In the rows, 128 means zero.
Which row each row swaps with, under one turn or mirror
ves: [118 128 123  74 134 120 123 128 135 130 113 141 100 154 125 138 118 137
  63 134 134 127 137 111 131]
gubil: [ 97 120 140 111 125 102 113 127 162 136 110 123 100 153 129 153 123 139
 122 138 133 117 179 125 144]
Gebi: [ 98 137 159 117 157 135 116 146 142  95 111 135 169 141  92 110 117 120
 116 132 153 139 143 119 139]
Bula: [103  73 111 129 129 158 116 132 114 117 112 132 136 144 125 121 117 147
 177 122 138 119 133 117 124]
zup: [106 183 114 146 148 144 125 131 164 138 115 142 157 153 130 116 122 133
  91 140 148 137 130 114 138]
nav: [118  92 130 123 132 118 133 109 138 118 126 148 186 150 121 151 135 132
  99 135 147 123 160 133 129]
parud: [130 122 107 108 105 146 129 138 138 160 140 133 134 180 129 114 119 135
 153 139 142 116 117 108 178]
fivi: [ 96 120 103 125 123 118 112 139 135  91 102 130 134 149 132 125 117 138
 107  79 125 100 126 126  88]
renuv: [121 155 117 113 136 134 112 130 126 106 129 143 125 152 129 153 122 133
 190 138 137 127 103 140 128]
punoz: [109  92 109 153 148 128 121 122 147 108 146 140 165 139 133 129 140 132
 170 130 133 126 103 133 127]
duni: [124 135 101 160 140 168 131 116 115 144 123 148 118 148 121 105 123 126
  84 123 135 126 140 139 113]
mirob: [123 175 110 107 150 144 115 157 121 131 121 151 119 139 134 113 119 108
 165 121 145 121 148 134 137]
tofe: [134 130 101 119 104 133 102 109 154 127 107 135 147 152 147 103 130 157
  87 103 131 115 103 142 154]
kapu: [149 119 132 116 109 150 111 146 129 114 118 148 131 155  98 150 116 165
  98 106 131  95 133 107 146]
kevok: [ 92 115 147 121 159 140 107 114 116 100 106 144 161 144 119 107 128 118
 138 126 120 128 145 136 101]
mufot: [ 86 126  76 121 135  88 122 124 142 139 137 150 104 157 143 158 117 137
 113 145 125 147 133 140 136]
Lafuz: [115 109 155 113 116 139 118 142 127 142 118 118 103 145 119  80 118 137
 141 117 153 129 122 129 156]
Sedom: [125 148  96  99 127 127 100 139 166 125 116 127 122 152 134 110 132 129
 181 130 132 117 113 122 127]
tuve: [112 116 105 102 109 123 137 114 122 165 125 130 134 178 126 111 107 130
 140 118 120 133 145 152 171]
Bapo: [119 141 109 118 100 131 100 144 131  98 110 111 148 135 124 109 118 144
 128  92 117 110  86 130 141]
pib: [ 93  69 126 170 141 111 130 116 129 103 122 135 134 146 125 139 128 131
 144 134 133 119 132 130 133]
zired: [100  91 113  86 128 145 108 130 163 160 144 144 167 151 121 118 122 127
 122 114 142 128 149 128 138]
budu: [152 130 101  87 130 112 122 144 147 106 122 130 105 152 127  90 109 120
 121 133 149 132  94 112 141]
vot: [123 148 107  65 142 130 143 124 139 140 127 133 127 147 128  98 121 149
 160 134 135 128 143 129 135]
furen: [ 93 127  83 127 149  93 106 136 116  99 126 148 118 124 145 155 128 137
 116 112 126 122 130 123 101]
Zera: [118 110 139 116 148 123 122 139 160 149 117 165 130 200 143 116 112 119
 129 132 142 119 154 102 145]
Ter: [145 151  65 117 120 120 133 133 117 111 137 141 118 163 142 140 112 112
 124 106 123 117 111 139 154]
voz: [115 110 138 136 145  95 126 142  99  88 142 126 120 151 126 117 114 141
 166 130 139 120 118 109 144]
fibib: [126 120 136  95 124 159 155 144 148 139 141 132 150 185  99 128 103 127
 127 148 146 126 123 121 144]
puli: [ 97 118 131 110 148 141 136 109 130 159 126 138 142 164 115 137 109 133
 147 157 151 157 148 121 163]
Bize: [ 94 129 111 129 139 143 128 124 108 111 152 116 130 131  92 130 128 135
 154 169 131 114 118 116 115]
zal: [133 157 110 157 142 115  93 116 132 135 149 156 138 147 133 171 138 144
 129 123 142 139 125 124 140]
Subup: [122 109 160 104 146 156 122 131 167 109 106 161 161 150 120 126 121 151
 119 124 157 125 150 124 146]
Tibu: [118  70 110 139 134 129 119 126 142 120 118 143 135 148 128 142 121 127
  59 129 139 124 132 121 140]
pala: [ 93 146 105 163 139 144 103 122 163 106 141 151 136 146 133 155 123 120
 110 129 138 113 173 120 137]
Gofo: [137 115 118 156 132 134 133 112 143  86 119 138 144 154 135 123 126 130
  64 128 135 123 151 128 141]
purit: [ 95 104 132 181 134 138 117 136 115 104 136 135 175 154 124 125 125 131
 140 138 145 126 137 113 144]
vame: [133 100  86 138 127 108 139 150 139 120 115 122 139 140 121 146  90 169
  93 130 151  98 127 117 128]
Lopu: [ 98 132 109 146 153  92 117 139 157  87 104 150 162 161 124 124 102 103
 111 138 133 129 141 126 115]
Sen: [129 117 103 138 145 111  98 121 119 152 125 139 129 160 132 154 105 106
  90 138 143 134  86 130 134]
nelib: [ 96 121 108 119 148 117  98  93 155 141 137 133 114 152 127  93 120 158
  78 126 138 115 116 131 142]
Lomog: [ 83 149 138 140 140 138  91 129 134  99 125 119 144 149 115 120 117 108
  97 141 141 135 114 100 108]
sazez: [103 148  84 105 119 121 125 125 154 123 147 131 127 152 138 154 113 138
 119 114 128 146  84 137 168]
Tataf: [102  79 111 114 130 139 123 155 111  98 120 149  99 143 113 124 112 142
  76 121 138 124 124 120 124]
dopo: [136 147 134 105 125 143 111 155 170 127  95 164 127 187 152 115 118 140
 128 132 149 122 137 123 145]
Pifi: [ 75 146  87 129 138 124 111 143 106 116 143 128 124 164 107 120  83 146
 108 105 136 102 123 137 108]
Rif: [149 123  84  98 123 140 138 127 102 131 143 142 121 151 124 144 137 123
 149 141 145 108 103 120 121]
kef: [108 185  94 154 135 139 134 137 104 107 119 140 151 154 118 132 107 140
  98 128 144 120 114 134 129]
zag: [ 95 116 113 152 131 172 129 142 156  85 118 142 136 153 124 136 114 147
  77 127 137 122 116 114 117]
nup: [118 128  88 126 108 107 134 109 117 135 127 123 138 135 115 123 111 152
 116  98 107 117 132 165 158]
nirid: [123 107 112  98 130 138 156 146 130 162 139 140 104 182 122 132 102 119
 135 128 160 137 127 119 154]
zimil: [113 149 141 142 145 106 111 147 114  71 114 147 143 137 130 128 124 142
 152 130 142 129 107 134 156]
zoveg: [102 146  81  83 122 113 115 145 172 129 128 128 139 135 129 108 114 148
 131 107 138 108 118  97 150]
figis: [104 103 112 175 148 155 140 121  96 115 124 141 130 142 122  94 128 139
 131 134 140 121 145 128 124]
sib: [119 125 161 118 131 126 102 120 150  98  99 126 141 127 126 102 131 135
 130 134 126 115 163 142 151]
Buz: [131 131 113  94 105 146 102 133 126 102 154 123 100 136 115 132 116 127
 118 104 138 111 119 119 176]
nemi: [121 128  61 128 124 108 140 144 112 130 145 125 107 151 129 165 103 127
 118 137 137 126 112 128 136]
Vemo: [110 171 114 100 157 107 139 103 142 137 128 134 110 147 123 123 127 130
  86 131 147 138 110 116 142]
Kasa: [ 69 140 123 164 148 116 128 139 139 143 108 148 136 151 122 119 113 122
 165 130 136 115 152 135 139]
tik: [103 118 122 120 159 132 105 157 101 119 127 149  88 120 124 137 128 113
 140 102 154 119 132 111 137]

duni swaps with nup
puli swaps with Bula
ves swaps with furen
Bize swaps with zired
nirid swaps with pib
budu swaps with Lopu
renuv swaps with Subup
Vemo swaps with fivi
zup swaps with Bapo

